In the rows, zero is written as 128.
One turn moves each row of this set onto another row. After a few examples, where does it send each row asked below?
Q889: [172  95 158 125 109 118 130 145 134  88 114 105 100 110 126 127 114]
Q834: [122 129 186 119 104 138 108 149 111 122 105 126  97 120 126 126 112]
Q425: [140 126 180 116  96 123 126 157 138 103 118 147 135  82 136  91 130]
Q940: [143 143 188 129 119 134 137 163 146 120 114 134 114 117 106 121 108]
Q941: [132 144 151 106 121 109 128 163 155  97 122 110 100  84 117 106 113]
Q339: [135 110 169 132 118 133 111 115 143 106 126 137 133  92 126 162 125]
Q648: [145 132 196 128 102 136 133 158 137 117 113 151 132 105 122 107 120]
Q148: [107 106 156 112  98 132 146 133 134  87 116  97 121  76 117 138 121]
Q344: [124 127 160 132 111 135 123 117 131 110 120 115 134  98 125 166 115]
Q230: [127 115 169 104 123 113  90 158 124 100 115 118  91  91 140 104 131]
Q780: [ 99 113 166 127  89 120 120 186 130 109 110 105 136 103 120 135 143]
Q821: [114 102 169 120 106 135 149 149 119  90 112  92 141  78 131 121 135]
Q146: [169  96 165 128  95 124 135 145 121  91 110 106 115 112 135 121 117]
Q681: [114  97 171 124 108 115 100 176 161 106 120 132 112 102 105 149 143]
Q415: [125 138 172 128 132 128 110 154 138  91 126 143 148 112  91 120 144]
Q338: [118  99 162 115 112 133 138 128 152  91 120 113 102  84 101 152 116]
Q546: [129 109 179 107 107 122  88 147 121 106 115 140  99  93 141 107 131]
Q456: [166  96 157 123  93 121 133 141 125  86 112 107 111 106 135 121 115]
Q298: [ 94 112 157 120  77 120 117 171 140 107 113 115 125 100 114 144 135]
Q414: [130 125 158 130 142 121 121 148 123  99 122  85 145  90 141 142 134]
Q704: [145 102 172 131 137 124 103 130 143 101 130 133 137  84 135 149 140]
Q898: [102 104 160 121  86 117 108 166 155 106 118 129 113  99 105 151 134]
Q408: [118  97 179 130 119 116 103 192 151 108 117 121 122 106 111 139 150]
Q980: [134 133 158 106 105 109 124 159 147  92 123 127 120  72 132  91 126]
Q361: [172  96 169 131 105 127 135 149 122  92 110 105 112 116 131 124 116]
Q33: [141  84 198 132 142 139 134 156 142  99 117 119 127  94 113 134 140]
Q873: [114 145 155 119 117 122 113 153 129  83 125 128 154 100 101 112 145]
Q421: [123 141 164 123 129 127 110 148 145  91 126 141 138 112  83 130 136]
Q10: [114 147 152 119 122 122 113 145 143  87 126 133 135 106  85 129 132]
Q215: [136 149 166 119 128 122 135 165 154 110 117 114  98 107 103 121 105]
Q544: [135  88 183 124 135 137 131 140 157  96 121 124 107  93 100 149 125]
Q731: [142 109 167 130 149 118 108 145 135  96 128 107 144  82 144 139 144]
Q207: [120 135 175 117 121 130 109 159 113 117 106 103  90 119 125 123 112]
Q526: [124 128 167 109 131 117 100 164 119 107 111 100  87 104 132 113 122]
Q647: [131  92 190 129 127 138 143 162 123  94 113 103 145  87 129 120 143]
Q442: [126 116 187 115  97 134  98 141 115 116 109 145 101 107 135 118 121]
Q470: [110 105 177 131 111 119 114 196 136 110 112 108 134 107 118 133 152]
Q325: [120 133 154 131 121 130 130 132 122 106 119  89 140  97 133 155 119]
Q331: [168  95 155 121  99 118 131 140 132  85 114 107 102 105 130 124 114]
Q443: [110 148 148 117 115 121 114 147 136  84 126 127 143 100  94 121 137]
Q833: [173  96 165 129 111 123 132 150 129  91 112 103 104 116 127 127 114]
Q301: [121 139 167 125 125 125 111 158 130  89 124 135 157 106  99 112 148]

Q443 goes to Q873
Q298 goes to Q780
And these:
Q148 goes to Q821
Q344 goes to Q325
Q361 goes to Q833
Q940 goes to Q215
Q207 goes to Q526

